128 stands for zero in the data rows.
Here are some points:
[117 126 134 105 106  91 146 145 135 106 129 135 128 114 113 131 123 101
  92  86 144 118 109 139]
[103 146 178 182 161 175 214  98 101 132 105 139  91  96  95  74 106 109
 118 138 133  94 117 145]
[103 107 131 100 163 122 131 120 151 144  87 174 153 146  89  57  92  87
 122 146  72 107 139 121]
[123 145 174 150 219 173 119 109  92 161 112 153 116 113 118  20  87  87
 139 161 118 133 173 102]
[134  99  72 106 140  94  88 151 156 146 165 109 139 187 166 202 170 171
 144 115 126 153 130 105]
[133 139 154 171 145 114 159 143  95 103 154 119 130 104  90 132 133 162
 110 119 174 131 132 114]
[126 169 178 172 167 182 175  84  94 122 110 119  93  83 110  59 109 114
 152 117 136 113 126 139]
[101  98 106  97  86 136 158 106 158 141 103 133 103 136  81 127 146  96
 132 102  63 105 119 149]
[149 110 111  93 120 152  83 108 149 155 131 125 128 127  95  85 147 104
 171 122  80 131 153 110]
[151 118  78  77  83  78  69 174 162 105 104 136 153 152 181 173 138  97
 124 104  99 152 120 125]
[173 114 134 104  93 115 121 134  82 140 179  98  98 128 127 143 191 185
 141 122 156 169 136 134]
[130  97  54 103 100  82  84 174 163 131 132 125 151 175 184 210 159 144
 116 128 137 162 124 127]
[ 79 133 153 156 171 152 166 103 144 147  79 147 120  93 107  70  66  78
 102 146 100  96 122 143]
[191 131 105 115  56 112  92 174 108 106 200 106 135 160 157 192 176 195
 150 143 188 144 145 110]
[147 125 141 137  53  87 181 159  99  90 147 119 130 105 137 179 150 161
 106 103 162 141 115 143]
[115 116 125  86 108 108 109 127 160 131  88 153 139 140  98  82 111  76
 138 117  85 115 120 142]
[135 100  83 102 107  82  79 177 145 139 154 127 153 181 164 202 174 169
 128 141 135 158 143 127]
[137 101  73 110 111  94  70 156 161 123 148  94 144 168 168 201 173 158
 152 118 115 156 140  98]
[ 81 110 134 103 150 105 158 106 168 144  85 182 137 145  81  78 102  80
 105 132  77 101 106 158]
[141 100  76  86 121  89  61 168 142 144 153 134 151 187 168 194 172 157
 119 148 127 166 144 107]
[155 182 172 159 149 142 146 155  98 118 124 152 139  91 113  76  74 120
  94 143 164 112 125 119]
[137 115 102  78  59  69  86 170 174 109 101 157 145 152 173 162 154  81
 110 145  94 150 124 141]
[ 84  98 162 135 215 147 135 106 153 166  98 161 140 133  94  45  85  92
 131 153  55 120 153 110]
[157 129  90 109  34  84 138 195 135 104 170 145 157 179 162 230 144 171
 111 129 191 121  97 139]
[172 134 107  70 101 121  73 144 149 135 109 132 133 139 118 113 132  95
 157 101  89 139 130 133]
[180 126 133 109  70  74  80 187 120 106 182 110 146 163 154 184 175 168
 139 152 163 147 162 110]
[ 74  86 135 138 219 146 162 121 149 173  72 186 140 139 110  43  72  89
 105 165  60 127 146 121]
[110 176 168 147 149 164 168 121 123 123 107 160 135  86 135  62  63  81
 107 143 131 111 129 131]
[137 119 126 132  46 100 186 154 120 114 146 128 109 132 128 189 149 166
 101 102 153 133  89 138]
[136  86  54  97 134 112  66 126 136 143 155  83 132 169 175 200 193 163
 146 118 126 175 139 118]
[146  94  71 102 140 115  69 121 137 145 157  90 122 167 153 186 202 171
 161 124 119 166 141 112]
[145 105  49  98 123  94  60 165 147 129 160 115 154 177 182 206 150 163
 136 107 132 168 128  98]
[ 96 111  49  95  61  64 124 168 179 108 101 145 149 172 182 255 147 128
  78  97 124 145  77 169]
[158 111 129 114  57 100 169 167 104 133 145 117 101 126 115 151 162 168
 119 124 148 146 122 142]
[ 87 121 158 149 193 168 131  86 132 151  81 125 126  86  96  44  83  90
 132 149  86 112 155 123]
[ 78 126 165 145 210 193 140  76 118 171 111 144 114  99  96  43  79 102
 138 151  91 128 151 109]
[ 20 121 187 169 133 120 221 120 177 134  47 179 120  99  96  93  55  42
  66 141  75  79 101 174]
[131 118 137 124 232 166  94 105 129 167 111 144 148 131  95  23  80 118
 161 154  96 126 159  88]
[150  92  62  98 118 140  79  98 127 123 153  66  98 140 157 165 198 152
 174  81 109 164 126 122]
[188  94  74 103 118 130  56 110 131 134 118  86 104 145 163 130 199 120
 188 119 115 161 138 130]
[ 80  98 143 149 217 172 119  68 142 161  88 124 129 105 119  46  90  87
 144 154  81 129 153 112]
[131 190 198 151 140 141 153 124 112 107 117 163 137  95 126  68  85  93
 103 148 156 102 121 140]
[109 183 163 163 151 163 218 113 121 123 112 152 112  98 102  90  67 106
 108 117 144  78  91 141]
10 more points follow, each with its number after it:
[110 155 173 171 158 166 209 135 116 132  95 157 111  90 104  50  71  94
 114 152 110 103 139 123] 0
[ 64 120 136 136 176 143 161  95 162 137  69 158 143 110 101  77  75  91
 102 129  70 100 118 153] 1
[ 78  89 129 132 230 168 124  93 151 177 107 154 148 143 112  44  81  96
 149 153  69 132 160  88] 2
[151 104  61  77 111 129  66 138 130 131 139 107 121 148 167 167 166 139
 150 104 102 171 133 119] 3
[126 126 132 102   2  75 169 181 137  90 136 140 126 101 123 182 123 138
  75 121 115 139 122 128] 4
[ 65 142 164 149 171 135 177 112 146 144  77 170 123 101 108  64  59  69
  96 139  90 104 123 154] 5
[126 100  37  91 131 124  72 144 139 154 144 120 144 188 192 221 172 172
 146 116 143 183 118 128] 6
[ 81 105 161 141 193 141 132  97 159 154  74 154 144 105  94  45  80  73
 117 167  69 109 145 123] 7
[ 95 141 197 163 165 131 169 111 129 121  77 159 108  90  92  46  85  69
  95 153  75  95 157 142] 8
[ 85 165 182 155 129 145 216 155 136 120  85 188 137  97 111  74  41  72
  76 141 115  97 113 136] 9
Which of these numbered points is nearest to each point below, ignoring the direction in which the first points spread most? Its number follows each.
[144 125 117 106  22 107 166 152 104 106 146 122 113 115 133 191 146 166
 103 103 154 146  96 155] > 4
[ 80 119 142 140 158 133 174 127 122 135 112 174 133 141 108  83  90  92
  98 130 120 122 133 136] > 5
[105 150 192 170 150 140 181 116 125 111  92 149 119  82 104  55  83  68
 103 144 100  92 144 130] > 8
[149 141 217 179 179 131 135 131  99 136 109 131 122  82  90  40 131  99
 120 177 127 128 167 112] > 8
[ 70 140 152 154 178 170 186 106 135 147  97 168 125 101 120  58  47  81
 111 128  98 108 130 128] > 5
[147 114  59  94 125 111  52 138 135 138 164 109 145 185 173 214 180 176
 157 113 147 159 122 113] > 6
[184 135 118  96  82  91  58 156 124 113 184 100 151 165 151 199 184 173
 159 142 160 134 141 122] > 8
[165 118  57  98 113 141  66 110 114 136 189  92 141 172 176 223 179 197
 163 106 184 139 109 135] > 6
[138 121 138 109  30  88 150 169 116 108 141 126 127 118 134 171 148 148
  95 138 142 154 127 122] > 4
[ 67 137 141 118 169 140 124  81 163 131  77 159 157 110 111  91  68  74
 113 123  83 101 107 154] > 1
[ 75 142 141 165 163 168 183  96 136 131  90 139 119  92 113  70  63  85
 112 120 104  91 126 134] > 5
[ 59 117 159 150 179 153 155  56 159 143  73 122 118 103  95  90  94  77
 131 119  93  85  98 167] > 1
[137  74  75 100 152 116  75 138 130 154 148 102 121 167 164 167 189 153
 157 121  93 186 153 103] > 2
[119 164 153 181 145 173 204 108 110 120 124 140 105  86  90  90  89 134
  96 144 147  89 114 119] > 0
[124 109 135 140 235 199  89  60 118 170 122 106 119 114  90  28 107 123
 183 149  88 126 165  83] > 2
[164 179 155 170 169 166 161 119  87 129 134 124 103  85 100  71  94 136
 115 134 160 109 121 117] > 0
[182 135  87 113  63 128  83 167 107 111 202 108 145 163 179 215 161 191
 144 126 201 141 129 116] > 0
[154 118 106 117  32  59 147 224 148  96 138 142 153 181 152 217 139 150
 103 124 168 113 107 149] > 9
[167  97 113 103  92  73  75 185 130 127 153 116 154 171 138 180 177 159
 131 164 139 140 159 120] > 8
[154 115  55  99 135 126  55 120 135 140 182  74 129 173 173 219 186 194
 167 102 147 150 128 115] > 6
[ 94 140 151 144 180 134 152 134 145 147  79 178 140  96 105  48  41  75
  92 156  76 104 141 121] > 5
[179 134  96 105  56  73  77 164 140  95 166 103 156 153 144 222 166 166
 130 126 164 120 115 132] > 8
[106 187 184 160 128 141 195 124 129 109  75 177 126 102 123  86  75  73
  99 137 146  86  93 160] > 9
[ 88 159 154 163 158 152 208 150 130 134  91 183 126 109 126  72  36  73
  84 129 119  98 117 125] > 9
[175 139 105 108  72 124 105 183 121 128 202 110 140 170 149 181 167 203
 165 148 188 149 148  95] > 0
[108 176 180 174 113 140 189 141 130  96  85 153 134  82 116  98  57  80
  90 117 145  79  99 146] > 9
[135  89  81 105 117  73  68 179 162 130 143 117 155 168 168 178 177 150
 131 149  97 172 167  98] > 7
[183 113  78 111  73 120  96 177 113 115 191 113 145 167 166 188 158 191
 146 143 163 151 150  91] > 0
[130 164 185 167 140 164 178 125 105 115 116 155 116  80 101  56  80 104
 104 159 127 101 140 110] > 0
[151 137 141 150  88 104 165 164  96  87 153 108 141 108 129 167 129 169
 119 107 170 139 140  99] > 0
[119  77  74  87 146  85  99 181 139 164 140 146 141 190 145 183 168 165
 117 150  79 187 162 104] > 2
Here are 10 other points, each followed by its number:
[221 124  85  89 132 157   0  88  81 138 236  52 136 155 152 174 219 222
 208 151 191 164 166  86] 0
[102  98 168 136 235 167  94  79 116 172 103 129 125 101  89  23 104  98
 138 171  63 135 181 104] 1
[147  89  74 112 144 129  75  96 129 141 171  65  97 163 140 191 208 177
 170 106 118 154 132 102] 2
[ 56 124 173 150 143 115 157  92 164 118  51 162 135  86 102  84  77  43
  83 137  65  89 111 171] 3
[141 124 137 106  43  94 165 134 119 112 145 113 100 114 123 180 167 153
 110 105 139 134 102 159] 4
[155 100  48 109 119 125  53 147 133 137 167 104 141 174 180 212 164 181
 149 125 143 158 139  97] 5
[166 112  72 106 119  94  51 150 145 126 162  99 143 174 171 196 197 181
 162 132 137 152 145 119] 6
[140 156 191 181 166 158 160  94  99 131 121 120 104  77  86  72 125 119
 117 149 147 103 132 128] 7
[149 177 183 168 148 149 158 110  97 113 102 131 111  80 105  63 110  99
 122 132 160  97 115 154] 8
[176 142  97 105  38  64 123 201 145  92 168 136 157 170 147 223 136 170
  98 134 170 106 113 128] 9
The same question for these:
[111  90 123 118 208 185  95  60 118 168 118 119 121 130 100  36 129 114
 175 146  91 140 164 112] > 1
[198 122  78 100 135 135  32 101 103 136 202  59 134 166 162 192 206 204
 200 125 182 154 140 108] > 0
[154 147 110 105  36 100 110 205 136 108 181 149 161 178 172 217 144 172
 121 142 195 135 117 124] > 9
[ 99  88  74 105  75  80 111 161 176 104 104 116 136 148 171 205 145 100
 113  95  85 152 114 123] > 3
[197 117  85  84 124 167  44  49 113 137 144  62  88 138 148 137 219 141
 219  95 124 157 123 151] > 2
[168 178 189 153 210 204 122  89  70 145 156 105 105  88  93  29 101 140
 180 131 144 115 159  95] > 0
[146 122  81  89  70  79 120 184 141 122 157 152 165 188 169 230 146 163
 105 130 169 130  96 161] > 9
[124 181 193 169 135 138 183 122 115 107  97 145 116  85 105  73  94  91
 113 127 147  89 111 153] > 8
[162 140  97  95  45  95  99 202 134 105 171 129 167 168 167 203 142 170
 135 136 174 149 135 111] > 9
[145 147 178 175 215 218 146  58  81 152 156 102  89  85  98  23 114 132
 178 148 137 115 158  86] > 0
[195  97  66  96 135 164  77 103 113 159 139 100  97 151 136 120 179 143
 189 106 113 161 130 122] > 2
[120 179 173 158 136 156 183 105 107 108 102 157 114  85 116  80  84  92
  99 125 147  94 101 162] > 8
[127  82  52  95 156 133  74 142 134 162 145 111 133 187 181 176 171 156
 155 117 123 188 140  92] > 5
[162 106 159 110  88 117 125 119  91 137 178  88  99 124 126 136 196 182
 152 139 153 168 151 125] > 7
[134 180 156 147 164 170 144  97  98 121 110 145 117  85 128  62  81  94
 125 126 137 115 127 139] > 8
[ 76 141 154 139 153 102 156 116 171 118  40 185 150 108 121  90  62  58
  78 131  82  94  95 179] > 3
[150 113  70  93 119  85  48 141 145 128 149 113 145 175 183 202 196 161
 146 125 133 166 131 139] > 6
[152 142 100 116  25  92 143 193 134 100 172 126 133 166 151 224 151 175
 121 126 184 119 109 139] > 9
[ 52 116 167 163 147 114 181 119 178 126  51 169 130 104  99  90  58  56
  86 143  56  81 110 156] > 3
[164 191 190 156 142 142 118 150 106 109 103 150 145  78 126  34  77  89
 129 161 157 115 152 114] > 8
[135 113  40 111  90  97  93 156 159 122 136 124 150 175 186 230 159 161
 134 109 151 141 105 135] > 5
[171 127  94  95  60  95  86 214 122 111 172 144 170 184 172 200 137 172
 126 140 176 153 138 111] > 9
[143 116 145 116  46  97 173 134 105 116 160 113 106 114 118 173 178 171
 109 126 142 141 116 150] > 4
[145 132 171 171 175 131 130 150  90 118 156 103 142 104  84  94 140 167
 142 134 165 150 173  78] > 7
[107 112  69 105  57  65 126 178 185  94 110 142 139 154 168 222 133 108
  89  86  97 137  84 137] > 3
[157 137  88 111  47  64 107 186 149  92 137 124 157 180 178 242 154 145
 122 105 173 118  88 163] > 9
[110 124 125  98  99  85 122 132 176 110  70 162 141 144 101  87 119  66
 126 116  77  97 110 152] > 3
[145  95  81  90 127 108  56 129 145 129 143  93 127 144 166 158 197 143
 152 129  93 184 157 102] > 1
[132  91  79  92 135 124  92 103 141 145 150  96 104 161 157 179 197 150
 153 105 114 168 115 132] > 2
[144 106  59 103 121 108  68 103 137 131 163  83 121 161 155 224 195 176
 156  99 133 150 113 129] > 2
[ 72 109 139 128 155 112 149 141 178 130  51 179 165 129 114  72  52  47
 106 124  64  98 122 142] > 3
